Here are the same points, seen from different sides; a view may also be mirrored.
A view may leave some points out. In some views, one point has been moved. Which views, in the order they come, and which point in each? Write no view if no view has one.
Scene 1:
In the rows, 128 means zero.
A:
  bop [163 150  96  78 113]
  vosu [159 128 116  81 118]
  nusu [158 129 116  82 120]
  gebi [157 129 117  85 124]
  zade [160 124 123  80 114]
  kun [160 150  93  80 119]
  bev [162 145 114  84 112]
  pel [164 154 101  81 110]
  danut [164 144 121  84 107]
  gupaf [158 122 116  79 119]
  fope [156 121 119  82 123]
  gige [161 149 100  82 117]
B:
  nusu [171 100 115 170  93]
  gupaf [171 104 115 166  97]
  bev [176  89 125 175  86]
  gebi [171 101 110 172  92]
  gige [170  75 120 173  90]
  pel [173  72 128 174  88]
  fope [170 108 110 168  96]
  zigig [172  83 119 174  88]
  bop [170  72 125 170  92]
  kun [167  70 118 171  93]
  zade [175 109 120 168  94]
  danut [177  86 121 181  80]
  vosu [172 101 116 169  94]
C:
  bev [ 96 143 151  87 137]
  gebi [113 133 154  94 133]
  fope [120 131 156  92 136]
  bop [ 94 144 135  80 129]
  danut [ 91 143 154  94 133]
  vosu [113 135 153  88 136]
  nusu [113 135 153  90 135]
  zade [119 131 156  92 135]
  zigig [ 97 141 145  88 131]
  pel [ 88 146 139  82 132]
  kun [ 95 141 133  84 125]
  gupaf [119 133 153  87 137]
  gige [ 94 142 138  86 128]
D:
  gebi [110 119 164 120 147]
  nusu [107 118 167 122 149]
  kun [100 114 151 116 174]
  gige [104 112 153 120 170]
  gupaf [103 120 172 120 146]
  zade [106 116 175 127 145]
  fope [107 121 170 119 142]
  vosu [106 117 168 123 150]
  bop [ 98 111 154 120 175]
  danut [117 108 156 130 163]
  pel [103 107 154 126 176]
  zigig [107 112 156 123 165]
E:
  pel [126 117 123 144 130]
  bev [124 122 128 145 115]
  kun [132 116 132 149 134]
  fope [127 133 148 156 105]
  nusu [126 130 142 153 109]
  gige [130 117 130 147 128]
  zigig [129 119 132 147 121]
  danut [128 116 126 142 111]
  gebi [129 127 144 153 107]
  vosu [125 131 141 153 110]
F:
  bev [118 123 193 126 167]
  gupaf [111 132 207 141 161]
  pel [125 120 194 112 162]
  zigig [117 123 194 121 159]
  nusu [110 130 201 137 161]
  bop [125 122 200 112 157]
  vosu [112 130 202 137 163]
  zade [112 131 204 144 169]
  kun [121 123 199 111 151]
  gebi [107 130 199 138 159]
  danut [114 121 185 124 166]
  gige [120 123 196 115 156]
  fope [106 133 204 144 160]
G:
  bev [167 151 156 102  70]
  zigig [163 143 157 102  68]
  pel [154 147 162 107  65]
  zade [173 150 139  92  83]
  kun [152 135 160 104  65]
  gupaf [169 142 139  91  82]
  danut [173 149 161 103  66]
  gige [157 140 160 104  66]
  gebi [175 139 145  93  77]
  bop [150 141 160 105  66]
  fope [175 140 139  90  82]
  vosu [170 144 144  94  79]
Views that do not fit: A, C
  moved in A: danut
  moved in C: zade
Scene 2:
A:
  gapiv [200 113  97 138 106  95 101  83]
  zemo [183 133 100 148 122 105  77 108]
  pib [197 116 103 124 106  83  75 112]
  zazi [180 138  93 156 107  96  87 104]
  kek [168 143 110 131 127 122  94 114]
  rozi [203 119  98 136 119  97  78 106]
  kili [175 129 106 146 132 116  75 100]
  vizil [191 135  94 145 109  99  96 106]
B:
  zazi [133 122 148  72 109 167  77 144]
  kili [120 119 132 102 108 163  86 134]
  rozi [132 142 143  92 123 168  99 151]
  vizil [127 134 152  74 110 161  84 150]
  gapiv [128 151 149  90 109 173  75 171]
  pib [152 143 154  95 119 163 102 157]
  kepet [126 129 151  91  94 152  78 147]
  zemo [128 122 140  88 113 164  89 137]
  kek [114 123 146  96  93 140  90 130]
C:
  zazi [140 122 109 125 113 134 133 108]
  pib [144 132  93 140 109 109 162 124]
  zemo [134 124 107 138 131 128 140 111]
  rozi [132 121 106 135 123 111 157 122]
  gapiv [147 109 113 115 113 127 168 128]
  kek [141 104  91 152 141 145 140 106]
  kili [137 124 111 142 147 136 143 113]
  vizil [137 109 103 128 113 129 144 113]
  Tobu [142 127  96 140 117 144 120  98]
D:
  gapiv [199 103 171  93 178 120  86 166]
  zemo [180  84 158 103 208 115  78 147]
  kek [186 104 152 102 225 106  93 132]
  vizil [189  90 161 108 193 105  89 154]
  Tobu [163  85 152 115 200  99  89 129]
  kili [178  99 158  97 221 111  81 134]
  pib [179  97 184  93 197  98  64 163]
  zazi [177  83 157 111 188 110  87 147]
  rozi [190  87 172  97 204 112  69 165]
E:
  pib [140 142 109 146  93  84 124 161]
  vizil [117 135  98 149 105  86 113 135]
  rozi [120 137 105 152 101  92 127 159]
  zemo [118 116 103 149 102 100 116 146]
  kili [119 109  96 154 107 113 113 151]
  gapiv [124 153  79 162  99  90 124 146]
  kek [128 115  99 146 126 106  91 144]
  Tobu [126 106 106 138  98  91 100 123]
  zazi [117 122  97 147  94  89 115 127]
  kepet [132 127  89 150 110  97 100 137]
Views that do not fit: D
  moved in D: kili
